Rows are one point carried round by a steady rotation, each followed by how many steps it has turned.
The counts run from 0 to 419.
[ 3.13 -3.77 -3.24  0.03  3.78  3.83  0.94  2.02  0.71 -1.36 -1.24 -0.99
  2.81 -0.49  1.08 -0.53 -0.48  1.60 -0.78 -3.56  0.05 -1.94  1.50  0.45
 -0.81 -2.16  2.69 -1.87  1.08 -0.83  2.44  0.87 -0.22  0.65  3.07  3.13
 -3.56  2.62  0.82 -0.17  2.41  0.78  0.05 -2.28  1.14  1.29] => 217
[ 2.06 -0.40 -1.62  1.54  1.68  0.65 -0.54 -1.09  0.19 -0.49 -2.02 -1.77
  0.05  3.23 -2.23  1.35  0.45  1.35 -2.04 -4.02 -1.01 -0.82  3.67 -0.51
  0.18 -1.33  2.54 -2.21 -0.92  1.62  1.12  0.37  0.98 -1.31  4.51  0.08
 -3.25  2.92  1.70  1.69  0.72  2.47  0.11 -3.37 -3.14 -1.03] => 366
[ 2.10 -2.09 -0.77 -1.11  2.86 -0.03  1.89  0.96  3.41 -0.07  0.40 -0.88
  1.97  0.85 -2.20  0.41  0.64  4.94  2.39 -2.03 -2.61 -0.24  0.75  0.87
 -1.61 -1.87  2.07  2.24  1.46  0.73  0.25  2.91  0.29  2.55  5.16  1.05
 -1.81  2.25 -1.86  2.91  1.92  0.97  1.18 -0.27 -0.05 -1.74] => 310
[ 3.23 -0.07 -2.64 -0.39  1.70  1.36 -1.50  0.33  1.87  1.75 -1.22 -3.02
  1.41  0.87 -1.29 -1.05  1.55  4.44  0.85 -3.01  0.23 -3.44  2.53  0.71
 -1.09  0.74  2.65  0.22 -1.40  0.83  0.80  1.25 -3.27  1.03  2.81  2.04
 -2.71 -0.26 -0.58  2.09  1.52  1.38 -0.40 -3.45  1.89  0.66] => 271
[ 0.61  1.49  0.17  1.44  0.78  1.57  0.86 -1.36  2.99 -1.85 -0.26 -1.43
  3.18  2.54 -3.33  2.60  1.35  1.38  2.32 -2.22 -0.55  1.56  1.88  0.19
 -0.04 -0.88  0.58  0.86  3.16  0.59 -1.76 -0.72 -0.48 -0.04  3.76 -1.21
 -0.55  2.74  0.29 -0.40  2.96  3.42  3.88 -3.70 -0.58  0.91] => 32
[ 4.47  2.49 -2.26 -0.26  1.67  2.25 -1.57 -1.51  2.52 -0.76 -0.78 -1.29
  0.29  1.39 -1.09 -0.92  2.06  0.00 -0.61 -4.36 -3.27  1.42  3.15 -0.29
  0.05  0.45  1.50 -1.02  0.76  2.09  0.21  0.41  0.36 -1.93  3.50 -1.03
  0.76  2.09  0.07  2.88  3.23  2.21 -0.29 -2.86 -1.95 -0.11] => 193
[ 1.18 -2.21 -3.68 -0.55  3.99 -0.54 -0.59  0.26 -0.55  0.98 -2.51 -2.84
  2.47  1.37 -3.79  1.10 -1.28  5.04  0.39 -3.10 -0.57 -1.84 -0.84 -2.44
 -1.44 -3.24  0.10  0.34  1.81  0.92  1.30  0.43 -2.08  1.22  1.60  1.43
 -2.46  0.97 -1.81  1.33  1.21 -0.91 -0.92 -1.93  0.93 -1.71] => 256
[-0.22 -0.32 -4.48 -0.73  1.16  0.87 -1.15  0.30  1.04  0.44 -2.70 -1.86
  2.91  1.64 -2.59  1.31 -0.37  3.18  0.28 -2.07  1.14 -1.04  1.48 -0.73
 -3.00 -1.51  0.88 -0.43  1.57  0.23 -0.05 -0.59 -2.20  0.46  3.02  0.95
 -0.30  0.72 -2.60  0.14  4.44  0.96 -0.27 -5.08  3.26  0.22] => 124
[ 4.00 -0.65 -3.80 -1.09  1.04 -1.04 -1.53 -1.47  0.88  2.63 -1.10 -0.65
  2.49  1.74 -4.86  1.58  1.33  4.58  2.65 -3.55 -0.07 -2.42  0.29  0.28
 -0.30 -2.21 -2.32 -0.11  1.39  2.35  2.01  0.78 -0.14  1.46  1.90 -2.44
 -2.72  1.53  0.21  2.22  0.40 -1.64  0.17 -1.57  0.87  0.91] => 402
[ 4.70  2.68 -0.29  2.86  0.12  0.65 -2.05  1.68  0.62 -1.65 -0.49 -1.37
  2.19 -0.13 -1.33  0.96  2.46  0.92  0.78 -6.11 -0.83  0.84  3.54 -0.14
  0.91 -1.40 -1.10 -0.39  0.96  0.89  1.26 -0.89  0.78 -2.27  1.14 -1.25
 -2.11  1.05  0.81  0.79  1.42  1.26  2.64 -4.02 -1.26  0.24] => 73
[ 4.20 -1.72 -2.09 -0.61  1.73 -0.77 -0.19  1.22  1.67  1.88 -1.82  0.39
  0.38 -0.20 -4.40  0.92 -0.67  5.39 -0.26 -1.29 -1.75 -3.82  0.87  0.54
 -1.35 -2.39  1.07  0.95  0.34  2.55  1.75  0.63  0.35  2.20  4.72  0.47
 -1.25  1.13 -1.56  2.48  0.88 -0.21 -1.12 -2.88  1.49  1.44] => 136
[ 2.53 -2.03 -1.95  1.72  2.00  0.20 -1.32  1.49 -1.18 -1.66  2.41 -0.81
  3.07 -0.34 -3.01  3.40 -0.32  0.63  2.59 -4.90 -0.24 -1.20  0.33 -0.98
  1.54 -3.35 -1.19 -0.10  2.61  0.76  0.32 -1.68 -0.36  1.87  0.77 -0.85
 -4.71  3.33 -0.30  0.20  1.75 -0.31  2.36 -0.17  1.40  1.30] => 90
[ 4.50 -0.54  1.12 -1.18  2.62 -0.54 -1.30  1.87 -0.90  1.96 -3.68 -1.58
  1.17  0.95 -2.95 -0.58  1.22  4.59  0.44 -4.70 -1.41 -1.68  2.31 -0.81
 -1.88 -0.85  0.47  0.28 -0.67  3.61  1.03  1.45 -1.01 -0.57  2.86 -0.58
 -2.88  0.61 -1.49  2.10 -0.63  1.99 -0.71 -3.72 -0.73  1.97] => 406
[ 2.89  2.08 -0.23 -0.90 -0.03 -0.38 -1.43 -1.94  0.41 -1.17 -0.10  0.00
  1.81 -0.27 -3.73  0.24  0.21  4.65  0.84 -2.65 -3.79 -2.83  0.79  1.67
 -1.61 -2.27 -1.38  0.79 -0.44  2.76  1.37 -1.29 -0.34 -1.68  4.47 -0.02
 -1.06  0.27 -0.53  1.91  0.27  0.81  2.71 -2.84  0.81 -0.01] => 288
[ 2.99  0.34 -3.03 -0.77  0.41  3.50  0.76 -2.44  3.12 -0.31  2.54  0.72
  0.90  0.62 -2.14  0.27 -0.60  3.03  3.41 -0.90 -2.61 -3.88 -0.89  0.83
 -0.73  0.32  2.11 -1.01  1.28  0.35  2.20  1.66 -1.75  1.10  4.61  2.15
 -2.75  1.17  0.22  0.75  3.96  1.42  1.78 -0.56  1.73  1.57] => 157
[ 1.71 -0.08 -1.73 -0.16  2.42  2.30 -1.73  0.03 -0.59 -1.93 -1.87 -1.27
  0.31  1.68 -1.58 -0.63  0.22  1.31 -0.64 -5.14 -3.81 -2.80  1.91 -1.18
 -0.17 -2.99 -0.80 -2.28 -0.29  1.41  2.18 -1.30 -1.06 -3.42  3.01  0.68
 -2.95  1.26  1.08  1.96  0.46  1.14 -1.31 -3.15 -1.47 -0.38] => 234
[ 1.25 -0.08 -4.32 -1.90  2.25  1.30 -0.65 -2.29  1.11  0.08  1.29  1.02
  2.16 -0.10 -2.57  0.24 -0.11  3.89  3.39 -2.30  0.04 -1.39 -0.81 -0.74
 -1.16 -1.44 -0.51 -0.73  3.60  0.87  1.22  1.64 -1.57 -1.49  2.22  0.71
 -1.32  0.45 -1.99 -1.58  2.85 -0.29  4.26 -1.22  2.42  1.87] => 10
[ 3.30  0.81 -1.95 -1.38  1.08 -1.35 -3.37 -1.49 -0.02  2.55 -0.48 -2.20
 -0.74  1.04 -4.54  1.36  2.76  3.86  1.68 -5.19  0.00 -0.93  2.80 -0.55
 -0.29  0.36 -0.23  1.09 -0.49  2.99 -1.01  2.64 -2.04 -1.71  2.01 -1.19
 -1.56  0.71 -1.40  3.17  1.86  1.25  2.43 -1.47  0.34  1.40] => 133
[ 2.72  0.18  0.58 -0.59  0.84 -0.63 -1.93  0.27 -0.59  1.12 -2.60 -1.95
  0.49 -0.64 -4.67  1.37  0.92  2.30  0.80 -3.55 -0.14 -1.73  2.21  1.61
 -1.28  1.61  1.98  0.34  0.16  2.95 -1.37  0.86 -0.02  1.11  2.72 -1.30
 -2.91  4.46  0.41  1.02  0.51  3.82  2.65 -2.82  0.61  4.12] => 419
[-0.33  2.63  0.29 -0.13  2.17  1.40 -0.05 -0.82  1.59 -2.24 -1.03 -1.77
  3.14  1.08 -2.44  1.13  1.90  2.79  1.45 -2.72 -0.06  0.95  2.29  1.04
 -1.03 -1.25  0.55  0.87  3.10 -0.21 -1.32  0.68 -2.34 -1.67  3.80  1.92
 -0.43  1.87 -1.54 -0.42  3.01  3.32  5.12 -3.28  0.97 -1.16] => 165
[ 3.65 -3.85 -3.26  0.58  2.77  1.59  0.07  1.77  1.90  0.54 -0.40  1.76
  1.32 -0.84 -0.28 -0.53  0.60  1.13 -0.68 -3.06 -0.09 -1.12  1.34  0.46
 -0.63 -0.66  3.74 -1.71  1.50 -0.22  2.73  1.65  1.80  0.86  4.84  0.78
 -2.75  2.98  0.87  0.67  2.88 -0.32  1.14 -1.33  0.45  1.55] => 350
[ 1.79  0.54 -1.97 -1.37  1.66  3.73 -0.58 -1.44  4.17 -0.60  3.40 -0.63
  1.73  0.62 -2.35  1.48  2.97  1.53  4.60 -2.77 -0.93 -1.39  1.26  1.90
  0.22  0.47 -0.08  0.00  1.98 -0.34 -0.90  1.94 -0.55  0.46  3.42 -0.53
 -1.03  2.94 -0.72  3.00  2.45  2.05  3.76  0.44  0.69  0.41] => 171
[ 0.28 -2.67 -4.05  0.43  2.23  2.02 -0.95  1.72  1.25 -0.42 -1.12 -2.93
  1.68  1.65 -2.60  2.78  1.41  0.32  0.70 -2.35  2.90 -2.55  2.11 -0.08
  0.29 -1.14  1.19 -2.00  3.60 -1.01 -0.95  0.98 -0.58  1.66  1.63  2.01
 -3.43  4.06  0.77  0.09  2.24  1.68  1.21 -1.80  2.04  1.46] => 377
[ 2.94 -2.73 -1.04  0.98  4.06  2.20  1.97  0.36  0.93 -2.04  0.01 -0.38
  3.21  1.05 -1.38  1.49 -3.02  1.35  0.85 -4.28 -1.96 -1.87  1.10 -1.63
  0.09 -4.45 -0.24 -1.80  0.88  1.21  2.33 -1.81  0.44  1.21  4.21  0.63
 -2.38  2.81 -0.41  1.50 -0.08  0.78 -0.66 -1.73 -0.19 -0.10] => 369
[ 0.64  0.43 -2.52  0.53  1.73  1.40 -2.26  0.62  1.41 -1.92  0.13 -3.89
  1.86  1.64 -2.16  1.73  2.04  1.44  0.05 -3.79  1.65 -3.27  3.76  0.82
  0.27 -2.41 -0.80 -0.04  0.37 -0.39 -1.86 -1.48 -2.96  1.31  2.43  0.97
 -1.61  1.89 -0.89  2.68  1.96  1.06  1.06 -2.66  3.63 -0.47] => 111
[ 2.56 -0.82 -2.22  0.61  1.32  2.77 -0.09  1.78 -0.77 -3.43 -0.58  1.09
  1.95 -1.45 -1.49  1.43 -0.90 -1.33  0.66 -3.62 -1.29 -2.79  1.12 -0.38
 -0.29 -2.65 -0.89 -2.05  2.88  0.62  2.14 -2.18  1.23 -1.46  1.48  2.07
 -3.11  3.73  0.98 -0.93  1.88  0.02  2.02 -2.45  1.31  3.15] => 222
[ 1.78  1.79 -1.81 -1.74  1.38  2.21 -2.86 -1.02 -1.42  0.58 -1.67 -0.50
  0.71 -0.68 -3.70  0.13 -0.23  0.91  3.32 -4.86 -1.45 -0.91 -1.04 -2.91
 -0.72 -0.01  0.42 -1.24  1.84  2.84 -0.32  0.29 -2.94 -1.74  0.22 -0.60
 -2.74  1.61 -0.61 -1.03  3.20  1.94  1.42 -3.06  0.56  3.70] => 413
[ 1.97  0.86 -1.08 -0.67  2.07  1.09  2.06  0.03  1.19 -3.38 -1.41 -0.43
  2.41  0.17 -3.32  0.94 -2.51  2.78  1.89 -1.92 -4.91  0.51  0.38 -0.60
 -1.45 -3.64 -0.50  2.08  3.75  1.82  1.11 -1.37 -0.19 -0.35  3.20  1.93
 -0.04  1.23 -2.66  1.31  2.44  0.65  2.21 -2.28 -0.72 -2.06] => 315
[ 1.99  0.24 -2.11  0.23  1.84 -0.74 -3.15 -0.55  0.09  0.61  0.44 -2.91
  2.59  0.14 -2.97  1.47  2.46  5.20  1.56 -3.64  1.53 -1.47  1.24 -0.30
  0.60 -0.46  1.10  0.80  1.41  0.23 -2.23  0.99 -3.26  1.59  2.34  0.18
 -2.88  0.31 -0.09 -0.83  2.11  0.90  3.04 -1.81  2.87  1.92] => 417
[ 2.91 -2.25 -1.53  0.60  4.00  3.76  0.01 -0.03  1.19 -1.85 -0.46 -1.05
  0.51  0.60 -0.72 -0.01 -1.32  0.72 -1.73 -3.83 -3.31 -2.52  1.71 -1.00
  0.54 -4.20  0.64 -1.72  1.08  1.53  2.13 -2.30  0.08  0.51  3.70  2.52
 -2.27  2.94  0.73  1.27 -0.79  0.92 -0.69 -1.43 -0.84  1.18] => 368
[ 1.91 -1.32  0.56  0.93  1.31  1.09 -0.22  2.16  0.81 -0.26 -2.17 -0.73
  1.54  1.49 -1.84  1.83  1.24  0.87  0.12 -3.83  0.51 -1.93  3.88  1.60
 -1.07 -1.52  1.49 -2.12 -1.55  0.52  1.17 -0.26  0.93 -0.16  4.60  0.04
 -3.36  3.07  0.70  2.68  1.30  2.60 -1.17 -3.89 -1.34  0.49] => 232
[ 0.77 -2.64 -1.73 -0.42  2.24  2.94  0.93  0.74  1.06 -1.23  0.18  0.54
  2.82  1.10 -1.94  1.44 -2.51  0.06  2.25 -3.61 -2.62 -2.45 -0.73 -0.78
 -1.05 -4.29 -0.48 -2.44  1.57  0.61  1.73 -2.00 -0.12  0.62  3.51 -1.07
 -3.35  3.95 -0.54  1.60  2.03  0.43 -2.13 -2.60  0.89  1.20] => 236
[ 2.92 -1.21 -4.90  2.41  1.59  0.54 -2.77 -0.73  0.55 -0.85  1.26 -0.90
  0.19  1.87 -3.09  2.10  1.79  2.98 -0.34 -3.12 -0.55 -2.96  1.64 -0.49
  1.87 -2.24  0.33 -1.54  2.64 -0.10  1.38 -1.28  1.34 -0.17  1.95  0.63
 -3.95  2.19  2.70  0.45  1.18 -0.89  2.84 -0.26 -0.18 -0.64] => 362
[ 1.39  0.27 -0.73 -1.62  2.29  3.58 -0.25  1.43  1.20 -1.52 -1.93 -1.34
 -0.89 -0.51 -2.04 -0.87  0.51  0.82 -0.34 -1.79 -4.67 -0.76  1.39 -0.13
 -1.75  0.18  3.56  1.32  1.55  1.56  0.39  1.06 -0.18 -1.18  3.71  3.12
 -1.00  2.11 -1.53  1.71  3.11  3.41  1.15 -2.78 -1.27  0.38] => 313
